Questions about the row below.
1) Read off the entry just left of 31.
2) Read off the second smallest entry.
3) Read off the entry just right of 246.
4) Read off the entry just right of 63.
246,217,173,144,99,50,63,45,48,21,20,31,84
1) 20
2) 21
3) 217
4) 45

grid =
[[ 3.88  1.66  0.44 -0.27  0.12  1.39 -2.52 -3.95  1.74  3.14 -0.55  0.04
   0.18  0.45]
 [ 0.44  0.36 -4.10  2.38 -1.36  3.87  1.35 -1.53  3.88 -2.62 -1.51  2.91
  -2.42 -1.63]
 [ 1.15 -0.83  1.35 -0.39 -0.79 -2.45 -1.79 -5.43 -2.63  2.98  0.93 -1.34
   2.77  2.11]
 [-1.00  0.36  0.83 -1.78 -0.57  2.74 -2.62 -4.63 -0.67 -0.97 -1.07  2.12
  -2.76 -2.04]
 [-1.28 -1.80 -2.02  0.74 -4.66  5.22 -0.86 -0.99 -2.27 -3.28 -2.03 -0.94
  -5.01 -3.97]
 [ 1.30 -0.50 -4.88 -0.14  3.07 -6.05  1.25 -2.87  0.13 -2.62  2.33 -0.74
  -4.49 -2.59]
 [-5.73 -1.80 -2.80  4.02 -3.41 -2.45  0.89  0.63 -1.11 -5.09  0.93  1.43
   0.00 -1.07]
 [ 0.15  1.01 -2.28 -0.77  1.59 -8.31 -1.14 -3.95  1.92  2.32  3.20  0.54
  -1.73  4.18]
 [ 1.58  4.15  2.00 -1.65  0.91 -1.54  3.47 -0.31 -1.47  1.99  0.59 -2.72
   4.32  3.90]
 [-3.00  1.01 -3.06  3.39 -2.50 -6.50  1.72  1.30  2.45 -5.25  2.50  1.13
  -1.73 -1.90]
 [ 0.29 -2.02 -4.62  0.11 -1.36  2.52  0.06  1.71  0.94 -4.92 -0.98 -3.51
  -4.66  1.55]
 [ 5.31 -1.69  3.56 -2.41 -2.61  6.80  1.53  0.63  0.04  0.34 -2.64 -1.14
   2.42 -1.07]
 [ 3.02  4.59  1.22 -4.18  2.28  0.94 -0.59 -3.14  0.31  2.32 -0.37  0.14
   2.08  2.93]
 [-1.14  2.10 -1.24 -0.27 -0.68  1.61 -2.25  1.98  0.13 -5.58 -0.64  2.12
  -5.53  2.93]
 [ 0.01 -2.24 -0.59  3.52  0.57  0.71 -1.05  2.92  0.58  1.17 -0.29 -1.34
   4.32 -2.73]
 [-3.15  0.69 -0.98  3.90 -3.52 -3.80  1.16 -1.66  0.22 -1.96  1.46  2.81
  -3.11 -3.01]]
The entry just right of -1.28 -> -1.80
What is the entry just left of 1.72?
A: -6.50
The entry just left of 1.74 -> -3.95
What is the entry just right of 1.25?
A: -2.87
What is the entry just right of the largest entry?
A: 1.53
The entry just left of the smallest entry is 1.59
The entry just right of -2.87: 0.13
What is the entry just left of 1.53?
A: 6.80
What is the entry just left of the largest entry?
A: -2.61
What is the entry just right of -1.96?
A: 1.46
What is the entry just right of 0.74?
A: -4.66
The entry just left of 1.98 is -2.25
What is the entry just right of -0.39?
A: -0.79
What is the entry just right of -1.24?
A: -0.27
The entry just left of -0.77 is -2.28
What is the entry just right of -0.97?
A: -1.07
The entry just left of -2.28: 1.01

Questions about the matrix below. Counting starts at 0.
1) The entry in row 2 and column 0?
2) The entry in the top-right corner?
3) The entry at row 1, column 1?
4) The entry at row 0, column 1?
5) The entry in row 2 and column 2?
6) The entry just right of -3.65?
7) The entry in the bottom-left corner?
8) The entry in row 0 and column 0?
[[ 1.16  3.52  1.29  3.03 -1.69  0.53 -0.12  2.54 -0.39  3.89]
 [ 1.16  2.32 -0.53  1.67 -1.65  2.21 -0.81  1.99  0.36 -1.10]
 [-1.71 -0.09  4.47  2.07  6.35  3.76 -2.37 -3.65 -4.61  1.17]
 [-2.19 -1.00  4.01  3.04  6.38  3.02 -2.78 -2.49 -2.93  0.88]
 [ 0.14  3.52 -0.84  1.56  0.18  1.56 -1.48  0.29 -0.93  1.63]
 [-2.17 -0.64  4.45  1.60  1.30  0.16  1.01  2.51  0.37  3.90]
 [-2.03 -0.53  4.40  0.27  4.76  1.31 -1.30 -3.71 -4.31 -0.17]
 [-0.58  0.23  2.71  1.04  5.62  3.80 -2.55 -2.22 -3.84 -0.81]
 [-0.82  2.96 -0.43 -0.97  1.07  2.78  1.02 -0.11 -1.50  2.26]
 [-1.22  1.89  1.79 -0.87  1.95  2.83  0.52  1.02 -1.79  2.17]]
1) -1.71
2) 3.89
3) 2.32
4) 3.52
5) 4.47
6) -4.61
7) -1.22
8) 1.16
